One hidden turn or mirror swaps the rows below in pairs. Which row is each named row swapped with?
K934: [-28  20  -8 -23  -8 -45   9   2 -11  10  -8  14 -31   5  39  -7 -11 -13]
K514: [ 13  -2   5 -14  46 -20 -16   1  -2  12   8  28 -25  41  25  11  48  41]
K735: [-37  -1  26   4   9  20  -7  19  28  28 -14   3 -16 -21 -10 -20  -7  11]
K256: [-23  27  16  21  16 -39 -12  -4 -17  -6  21  15 -30 -26  31  -7  48  10]
K364: [ -6 -18  37  27   8 -15  29  -7 -28 -14   9   6   9  16  11 -31 -13  37]
K208: [ 10  35   5 -15  40  21 -29   3   4 -24  -7  -2  -8   3  21   9 -35  53]
K51: [ 10  44  29 -53  18  -7  12  20 -23  20 -13  -7 -16  19  -1   0 -17  28]
K49: [-20  18  -8 -19 -17 -36  20  -7 -10  14  -8   8 -33   4  42  -8 -28  -3]
K395: [ 23  -2  24  -8  50  -8 -14   3  -9   8  -6  17 -21  36  16   3  54  36]
K374: [ -4  46  34 -20   7 -48  32  -8 -21  27   2  -2 -28 -15  49 -14   7  42]
K192: [ 24  10   7  -8  50 -14  -7  -4 -14  15   1  13 -10  31  35  10  54  45]
K260: [-39   0  19   4  10  31  -6  19  28  22   2   0  -3 -17  -2 -22  -7   7]
K998: [-35  28   9  19  10 -17  -1 -23 -20   0   5  12 -39 -26  33 -10  44   1]
K777: [-24   6  19   5  19  41   1  23  21  27  -4   0 -17 -18 -12 -31   1  28]
K367: [-31  29   6  31  14 -21  -7 -15 -20 -24   3  25 -33 -25  35 -11  42  20]
K399: [-11 -19  42  -5  20   3   7 -45  -5  25 -27  -9  16  -5  25 -11  -3   4]
K528: [  2 -18  50  14  -8  -5  24  -6 -13  -2   4  -7  16  12   4 -19 -23  45]
K745: [  9  38  37 -51  19  -2   1  -1 -18  19  -7 -22 -28  12 -11   9 -30  23]
K521: [-15 -16  33 -11  13   7  -7 -36  -2  20 -33 -14  25  -6  16 -12  -4   1]
K584: [-36  22  16  30   2 -31 -17 -13  -5 -11  -9  23 -30 -29  31  -3  33   4]
K788: [-25   0  12  11   1  37   5   7  21  15   0  -9 -17 -22  -9 -32 -11   9]
K356: [ -4 -19  40   8  21  15   7  10 -38  14  -6 -23 -52  21  32 -20  18  14]
K520: [ -5 -19  45   4   6 -12  24 -15 -30 -18  18   9   2   1  19 -34 -31  46]
K436: [  4  28  -7 -25  46  -1 -16   0  15 -24   0   8 -16  -3  15  17 -32  61]
K890: [ 16  33  44 -45  20   0  11   3 -23  28   4  -9 -31   7 -14   2 -23  19]
K238: [-35  31   8  25   2 -22 -17 -16  -5  -3  -3  18 -22 -24  43  -7  37   0]
K146: [ -4  31  -6 -25  33  12 -22   8   3 -31  -1  -1 -28  -3  21   7 -32  65]
K229: [ 19  -1  24 -16  -3 -42 -14 -54 -20 -21   9   3 -26   8   4 -10   8  43]
K654: [  9  33  35 -22  -9 -19  32   0 -28  43 -13   0 -28  -7  44 -19  14  48]
K410: [-21  11  22  12   2  30 -17  22  19  22   1 -19  -9 -20 -13 -27 -12  30]
K262: [ 22  12  19   4  50 -15 -15   0  -4  13 -15  18 -21  45  15  14  36  41]
K213: [  7  28   2 -23  51  16 -24   7  -4 -27   9  -8  -9  13   8  11 -29  51]
K804: [ 25  14  -2 -17  43 -17 -23  -4  -1   5   1   8 -25  40  18   6  52  44]
K37: [-23 -14  21   4   1  31 -10  16  18  28 -12   2 -19 -30  -2 -23 -11   7]
K237: [-33  14  13  23   7 -24 -17 -15 -20  -1  -5  21 -38 -33  41 -10  30  -4]
K870: [ -9  40  23 -26   2 -22  36  -2 -17  37 -14  -9 -20 -21  41 -16   6  52]
K96: [  4  27  -9 -13  40  16 -17  12   2 -23   8  -5  -9  11  25  -1 -41  60]
K922: [ 21  12  21  -7  40 -14 -18  -3  -9  -2  -9  11 -27  42  20   1  58  40]
K879: [ 21  -7  22 -22   5 -49  -9 -46 -14 -22   3   6 -21  23   3 -10  18  29]
K151: [  6  -7  23 -23  15 -43 -14 -45 -20 -26   1   3   2  22  11 -20  12  52]
K823: [ -6  25   5 -35  40  18 -14  15   7 -34   8  -4 -22   0   7   7 -29  60]
K161: [  5 -10   6 -28   5   3  13  -4 -10 -29   2 -21 -39 -47  47 -13   2  37]

K49 pairs with K399
K528 pairs with K374
K151 pairs with K51
K870 pairs with K364
K229 pairs with K890

One hidden turn or mirror swaps the rows below in pairs. Which row is each named row swapped with?
K271: [  5 -15 -12 -16 -11  -2   9  24 -24 -24  28  16  -8   8  -4 -59  21  71
 -30  14]
K574: [ -9  10 -17 -38  18  30  33  13   1 -15  12 -13   7  -2 -28 -47 -23  42
 -43  32]
K20: [  7  -8  -2 -39  27  -8  20 -14  -2 -17  -9  35 -33 -10 -20 -50  10  62
  -4  33]
K619: [ 22 -16 -43  -3  22   0  19 -17 -15  41 -14  12  25  26  -9 -12  17  38
 -33 -20]
K674: [  8 -11 -21   5   3   0  38  25   9  -3   6   4  39   6 -10  -6 -35  -8
  16  19]
K662: [ 31  15   6  -1  61 -31   8  23 -14   9  29  39   1  12  31 -37   8  53
 -23  -3]
K709: [ 19   2  -6 -23  61 -17   5   0  16  -3   0  20   3  33  27 -59  25  71
  -7   8]
K684: [ 51  -8 -27   9  30  -5   7 -21 -20  21  33  -2   1  24  12 -13 -14  42
  24   0]
K330: [ 10 -10 -18   2   0  -4  61  26  17  -4  -1  -2  30  12 -17 -20 -40  -5
  18  13]
K58: [ 20   3 -23   4  29 -17  20  28 -36 -32  48  22 -11  41  -7 -49 -13  23
 -11 -28]
K829: [ 29   7  12 -39  -5   1  25   6   6  28  10  12 -12  24  21 -26 -52  23
 -12  18]
K477: [  9 -56   9 -23  30  -8  26   0  -3   6   3  12 -29   4  20 -27   8  32
  31  17]
K893: [  1 -26 -18 -26  31   7   2  25 -30   7  20 -22 -25  20   1 -38  11  -6
 -16  12]
K544: [ 13  -7 -14  -6   1   1  41  17  19  -1  10  -6  40   9  -9 -10 -40 -13
  14  18]
K790: [-40  -5  -8  23  19  17  14   9  -5 -22 -12 -16  -6   6   9 -46 -29  29
  -5  16]
K748: [ 47  -3   4   2  44 -46   7  15 -13 -19  20  13   0  56  -7 -33  -9  57
  14  -7]
K421: [ 13  22  -6 -12  14 -37  54   7  20 -41 -11  13  49  25  -5 -48  -8  45
  -5 -11]
K248: [-34   6 -11 -15  45 -30  47  -2 -18 -15  -2  39  11  -3 -39 -46 -19  45
 -10   7]
K93: [ 61   5   3  17  22  20  27   3  24  -2  -7 -18  -5   9   8 -55 -25  43
  11  14]
K368: [ -1  12  -8 -14  -8 -14  16  -6   4 -39  -4 -15  18 -20  17 -26  -1  23
   2 -28]
K627: [ -3 -12 -13   6   0   9  41  24  17   1   3  -2  38  13 -21  -1 -31  -7
   9   8]
K83: [-21 -14  32 -27  32 -21  12  31 -10   0  22  37  43  27  -7 -29 -13  44
 -29  22]
K545: [ 50  25   6 -15  19  -8  19 -21  16 -19 -21  22  14  59  -6  -5   2  26
 -12  -6]
K327: [ 47  23   3   8  48  -8  23 -29 -19   7   3   9  26  36   3  -4   7  56
 -31   9]
K167: [ 50   8  14 -48  31  16  44  40 -10   3  15 -11   6  36 -20 -52 -22  22
  -8   4]
K716: [ -2 -27  -5 -11  43 -14  29  16 -49 -25 -11  31   3  19 -46 -58  -7  37
 -26  -3]
K623: [ 20  -5 -45  12  25  15  58  10   9   1   8  15  -2 -26 -18 -22  16  15
  -9 -20]
K352: [-10 -43 -12  -7  37 -35  34  -1  19  29  22  -7   0  29  -7 -47  11  14
  15  25]
K383: [ 37  -6  -5 -13  62  20  39 -15  -3  11 -13 -28  -7  17 -20 -40   7  14
  27 -13]
K495: [ 30   7   3  -6  44  11  44  14  -3 -46 -23 -14  35  -2   8 -41  -2  66
   2   1]
K26: [ 37  22  -1  11  47  21  42   2   9  16  27   1   0  23 -46 -51  19  17
  -5  16]
K827: [-17 -17  22 -42  30 -15  13  19  -1  -6  24  32  48  19  -3 -41 -12  39
 -33  32]
K780: [ -3 -12  39 -15  28  -1  51   5 -25  23 -33  25   5  13  -2 -48 -35  40
  -4  -5]
K509: [ 19 -12 -26 -21  28   8  35 -21 -30 -33  34  28  20   2 -28 -40  12  71
 -12 -19]
K289: [  7  -4  -9  -7  30  15  12 -25 -22 -25 -52  15  38  12 -10 -40  -5  48
 -15 -23]
K707: [ -6  -9 -21   2   6   6  53  15   8  -7   7  -3  30  13 -21 -12 -35 -14
  20   6]
K381: [ 33  -5 -35 -14  30   5  58   2  25 -15  -2   5 -16   9 -14 -45   5  18
  40 -16]
K433: [  9 -40   9   7  46   3   5  -4 -29  -3  12   7 -22  33  -2 -55 -27   6
  25  -6]
K106: [ 59   9 -17   1  -9  -4  35  19 -29  35 -10 -14   3   9 -10 -23  -6  36
  10   9]
K927: [ 11 -16  -2  41  25  -2  31  -6  30  29  11   1  20  26  17 -46 -40  32
   3  -5]
K170: [ 14 -41 -41   1  14  -1  34 -14  16 -10  -9   4   8  18 -45 -17  28  51
  -7 -14]
K985: [ 15  33   3  -7   4  -6   9 -21  21  -7  12  56 -11  25   4 -26  23  40
 -18   2]
K377: [ 13 -25   0 -14  48  15  20  -4   9 -23  30   7 -17  49 -44 -41  24  13
 -18  17]
K414: [ 10  12 -38  15  25  16  19   7   1   0  20 -33 -13   7  -9 -70  10  38
 -21  24]
K639: [  2  -2   9 -27  33  -1   0 -23   5 -45   0  27 -16  25  24 -48  13  54
  -3 -23]
K407: [-10  -3 -29 -46  -7  14  -7   1  19  -9  -2   5 -10  21  14 -15   9  34
 -22  20]
K534: [-12 -27  23 -27  31 -18  15  28  -7  -3  22  40  52  21  -2 -42 -12  44
 -32  28]
K19: [ 38  16   1 -33 -10 -21  46  -7 -18  20  -7  44 -19  10   7 -51  -7  46
  -9 -10]
K266: [ 25 -25 -17  36   9   1  -1  -1  -3  10 -27   4  10  38  19 -25 -28  22
  -5 -10]
K956: [-20 -20  16 -26  33 -26  11  20   2   2  14  30  42  29  11 -43  -8  55
 -30  36]
K553: [ 37  13   4 -37  -2   8  31  18 -17 -16 -24  11  31  22  14 -30  -2  31
 -37 -33]
K135: [-20 -17  28 -25  34 -17  11  14  -4   7  17  34  49  37   9 -39 -11  49
 -29  18]
K241: [ 15 -30  33 -32  47 -18  22   5 -21  30  23 -20  13  -2  -4 -56  11  25
  -2  -7]
K768: [ 12 -28 -14  11  18  11  47 -20 -13 -32  51  22 -28  17 -25 -21   7  19
  -9  -4]

K58 pairs with K619
K495 pairs with K477
K544 pairs with K827
K381 pairs with K709
K893 pairs with K553
K266 pairs with K716
K368 pairs with K241

